In the data rows, the value 128 means zero.
Here are some points, each followed by its number:
[186 162 114 133 102 108 101 120 125 106 111 109 133 148 132 129  98 171
 158 139] 0
[112 112 119 188 103 144 122 106 127 151  96  94 169 139  99 141 186  29
  98 100] 1
[165  87 111 126 107 149 172 127 140 144 100 138 146 147 137 126 151 111
 112 157] 2
[140 129 140 133 112 123 111 117 154 143 143 112 117 153 116 114 143 119
 146 107] 3
[136 134 225 123 128 126 175  57 145 138 156  77 120  97 110 146 167 117
  94 101] 4
[200 133 142 100 109 125 147 110  65 128  86 105 144 122 116 158 114 200
 106 158] 5
[188 239  88  83 137 148  12 134 117 136  92 136 192  67  88 252  80 165
 156 110] 6
[ 98 132 152 163 140  85  90 103  72 123 114 122  74 170 128  34 102 126
 185  77] 7
[131 139  98 142 121 110 177 142 172 160 125 144 126 131 137 151 167  45
  91 129] 8
[175 140 117 184 189 204 231 134 146 112  91 124 128 129  55 192 170  88
 139 162] 9
[255 105 197 172 120  95 183  54 175 197  96  75  43 206 115  52 223  14
 139  15] 10
[112 153 171 121 221 119 143 101 132  98 168 106  79 188  80 113 129 164
 140  73] 11
[101 150 147 153 149 121 187 123 129 109 106 167 107 108 134  98 115 103
 155 117] 12
[151 167 111 134 117 152  95 132 177 161 157 127 115  92 110 165 133 132
 133 126] 13
[200 197 106  44 135  98  74 183  98  67 156 130 140 121 188 231  48 154
  73 130] 14
[195 187 116  55 134 112  32  87 115 119 160 139 130 102 131 218 117 207
 112 134] 15
[ 38  93 176  82 152 105 107  98  88  68 153 157  96 118 174  81  95 210
 158 150] 16
[144  95 102 123 128 136 131  95 114 151 116 116 139 142 151  75 145  56
 126 139] 17
[ 96 173   0 166 255 223 136 125  26  87  80 132 255  83 105 206 195  54
  99 126] 18
[164  62  49  99  90 159 150 172  18  85 169 172  62 156 174 143 200  44
 160  54] 19
[ 65 137 255 101  80 140  87  55 211  95 200  81 102  39 155  79  74 176
 151 101] 20
[141 149 170 106  73 100 192 143  70 118 143 122  24  52 134 238 121 249
 121 201] 21
[181  83  86 142 134  90 151  86 116  87 106  85 110 184 153  46 121  75
 106 119] 22
[103 146  90 160 140 164 146 119  86 108 104 125 235  98 116 165 166  89
 132 140] 23
[ 14  71 125 132   0 152  56 175 109  79  49 217 255  14 198  13  10 217
 141 254] 24
[ 73 123 211 168  42 122  99 138 166 188 132 164 136 100 113  69 141 127
 191 101] 25
[149  95 133 179 128  84 134 142 136 189  68  96  71 145 145  27 108 149
 107 126] 26
[169 184 122  70 143  99  97 154 105  86 157 121 116 109 169 184  65 153
  91 118] 27
[140 111 104 152 127 147 169 145 101 131 111 142 131 119 111 119 142 120
 133 112] 28
[ 87 156 169  81 167 100 125 127 137 144 216 164 102 136 139 112 105 153
 136 119] 29
[117 130 121 122 124 117 112 125 135 124 139 114 145 136 132 122 120 120
 130 124] 30
[195  89 255 115 106  95 255  18  77  74 138  29  65 166 146 123 126  74
  87 124] 31
[ 95  91 155 117  82 131 105 114 115 104 169 161 144 104 116 172 201 116
 102 149] 32
[177 119 144 147 120 112 143 104 144 149 109 107 105 158 122 106 154  95
 133  93] 33
[ 72  80 183 105  80 111  90  75  68  70 181 170 136  75 133 190 222 117
  46 167] 34
[104  65 182  97  35 158  61  70 139 144 118 116 200 105 136 108 177 158
 110 140] 35
[ 22 122  41 143 255  26 159  50  57  81 109 128  77 250 143 102 156  30
  43  79] 36
[110 168 138 153 149 126 121 114 181 185 142 144  88 130 101 115 143  90
 148 105] 37
[ 56 108 255 143 161  80 248 184 255 255 240 255   0 230 145   0 127  36
 178 129] 38
[121 139 128 102 134 124 140 160 120 145 119 182 106  96 155 116 119 121
 138 122] 39
[233 165 156 117 195 121 204  96 216 188 196  56  60 134 133  85 139 100
  77  78] 40
[130 147 107 136 123 107 179 141 166 150 124 143 124 122 142 151 154  62
  94 131] 41
[ 91 107 173 124 121 128 125  67  92 174 115  36 156  51 150  80 111 159
 130 128] 42
[109 119 119 136 137 106 132 108 146 155 124 140  81 152 112 142 160 143
  95 148] 43
[ 61  99 151  85 151 114  84 103 100  90 132 142  86 119 164  68  82 199
 171 136] 44
[121 138  77 132 166 186  93 153 135 146 115 145 190 101 107 148 125 123
 118 147] 45
[157 110 196 131 127 114 202  80 118 108 134  83  99 155 131 122 128 109
 110 120] 46
[140 121  89 121 124 154  98 132 132 140 135 158 171 141 124 128 135 108
 135 162] 47
[157 121 114 102 139 147 151 114  98 134 134 107 141  90 140 151 127 139
  80 161] 48
[122 189  93  67 102 108   0 197 176 183 176 144 110 150 127  50 105 201
 255   0] 49
[ 93 137 102 113 133 150  44 127 150 123 144 110 149 123 107 147 111 135
 126 114] 50
[199  70 129 196  36 106 223 164 139  76 118  81  87 232 129 119 145  68
 144 111] 51
[140 138 112 108 137  99 104 131 150 146 148 119 117 138 150 115  98 155
  78 131] 52
[143 130 124 116 111 133 146 133 122 131 133 144 133 111 140 139 129 124
 127 133] 53
[126 146 126 122 148 146 155 116 172 143 138 155 143 134 123 115 117 102
 146 144] 54
[150 122 113 113 177 163 112 106 126 115 127 114 151 135 127 119 137 136
 126 134] 55
[204  95 115 134  83 173 168 155 146 148  58 114 182 120 103 189 136 178
  85 217] 56
[164 122 141 154 143 185 207 124 133 118 124 131  99 133  87 166 168  99
 149 142] 57
[117 134 132 139 105 127 133 126 105 131  83 164 169 111 149 105  96 138
 160 158] 58
[116  68 120 117  21 143  37 145 156  98 142 115 131 168  99 174 126 198
 132 162] 59
[141 122 147 104 114 134 155 134 149 135 146  98 169 120 131 115 124 129
 102 121] 60
[126 137  86 185 138 143 114 145 154 137  66  84 154 139 108 137 114 118
 133 144] 61
[ 30 107 170 173 116 141 120 165 150 161  87 187 144 117  91 149 183 163
 122 189] 62
[167 114 102  75 177 152  53 225 111  25 105 150 131 178 181  84   0 255
 133 125] 63
[108 128 141 103 172 120 110 153 141 107 139 171 113 160 151 148  98 189
  95 158] 64
[ 75 166 121 141 163 103  37 152  99 134 162 202 100  58 130 130 174 117
 144  64] 65
[115 118 131 205  86 131 128 112 121 145  84  89 185 128 100 143 188  29
 104  89] 66
[165 108  98 173 172 255 161 136 146 106 138 219 230  98 112 198 223  96
  77 206] 67
[131 144 138 110 199 131 119 175 174 143 140 137 150 118 139 129  83 193
  75 179] 68
[236 107 202 165  28  94  75  83 253 202 186  18  27 250  71  83 216 116
 190  15] 69
[191  95  86  75 186 201 133 107 159 181 114 120 207  38 132  48 154  88
  54 100] 70
New points follow, each followed by the number of its nearest point above by angle.
[122 171 149 178 110 115 118 156 216 194 146 143  88 143 118 126  90  66
 118 146] 37
[137 169 140 121 119 100 121 104 105 117 147 162  95 131 143 119 106 107
 193 117] 7
[127 155 121  95 121 101  22 158 151 146 160 137  89 156 124 111 115 183
 178  75] 49
[185 117  85 108 218 190 119  91 107  91 107 104 168 141 132 100 135 145
 133 142] 55
[101 138  45 106 118 194   0 149 183 121 124  75 206 145  82 198 104 129
 122 120] 50
[ 75 118 164 144 125  95 157 168 211 191 202 149  73 117 133  72 162  76
 124  99] 38
[ 79 117  91 149 181  86 138 104 101 105  96 124 107 189 132 103 131  94
 106 108] 36
[166 216 114 100 132 132  30 134 116 128 107 125 154  88  92 231  87 184
 160 101] 6
[116 133 163 122 115 135 125 110 150 119 145 117 130 102 132 118 111 138
 133 125] 20
[117 136 149 123 109 118 159 131  89 118 125 132  77  90 129 193 131 192
 118 177] 21
[143 143 138 117  94 109 169 130  83 122 124 135  80  83 138 184 121 178
 130 168] 21
[ 75 107 125 139  85 151  98 142 112  97  90 170 181  84 146  95  89 167
 144 175] 24
[134 181 121 102 107 123  78 126  90 108 116 161 177 101 130 141  87 134
 188 112] 6
[ 52  93  77 135 135 150 133 136 150 119 100  80 126 135 124 146  94 107
  99 174] 61
[122  96 113 156 182 141 118  85 137 146  92 110 153 152 111  60 149  97
 111 133] 17
[ 85 133 255 143 128  77 187 163 253 255 231 235  28 183 142  23 132  61
 171 126] 38
[113 157 152  96 151 115 124 129 142 139 186 148 122 127 135 123 102 151
 131 121] 29
[ 74 103 144 150 110 133 120 141 137 159 111 159 142 123 108 137 162 140
 119 173] 62
[ 97 137 146 155 128  67  89 108  62  99 129 107  60 173 125  80  99 140
 167  73] 7
[166 140 131 115  73 119 173 141 124 134 133 149 117  88 162 145 126 105
 141 130] 53
[172 106 105 159 116 161 206 163 110 150  90 134 129  86  98 117 155 118
 118  81] 28
[156 126 180  99  67 107 216 140  89 125 132 119  26  53 152 225 136 228
 110 198] 21
[110 147 116 146 144 149 143 123 103 112 125 128 190 101 118 154 151 116
 132 130] 23
[151 136 140 111  83 116 177 135  90 123 120 126  85  91 134 195 114 198
 125 183] 21
[113 180 128 163 109 110 108 106 140 147  79 121 143  99 110 213 143 112
 159 127] 6
[103 185  30 236 117 123 148 218 115 104  20  41 255  51 105 110  80 119
 132  79] 61
[151  92 110 159 130 100 169 120 118  99 100 111 106 167 151  52 128  79
 131 106] 22
[122 153 141 109 164 165 187  80 223 155 170 168 153 127 115  73 101  73
 175 134] 54
[117 112 141 121 113 128 112 102 111 155 113  94 148  99 149 100 117 140
 139 143] 42
[173 128  78  49 255 250  73  77 125  15 149  55 216 114 105 163 144 223
 107 128] 55
[168 150 114 129 115 131 126 138 119 124  89 111 131 141 125 146 101 141
 147 124] 0
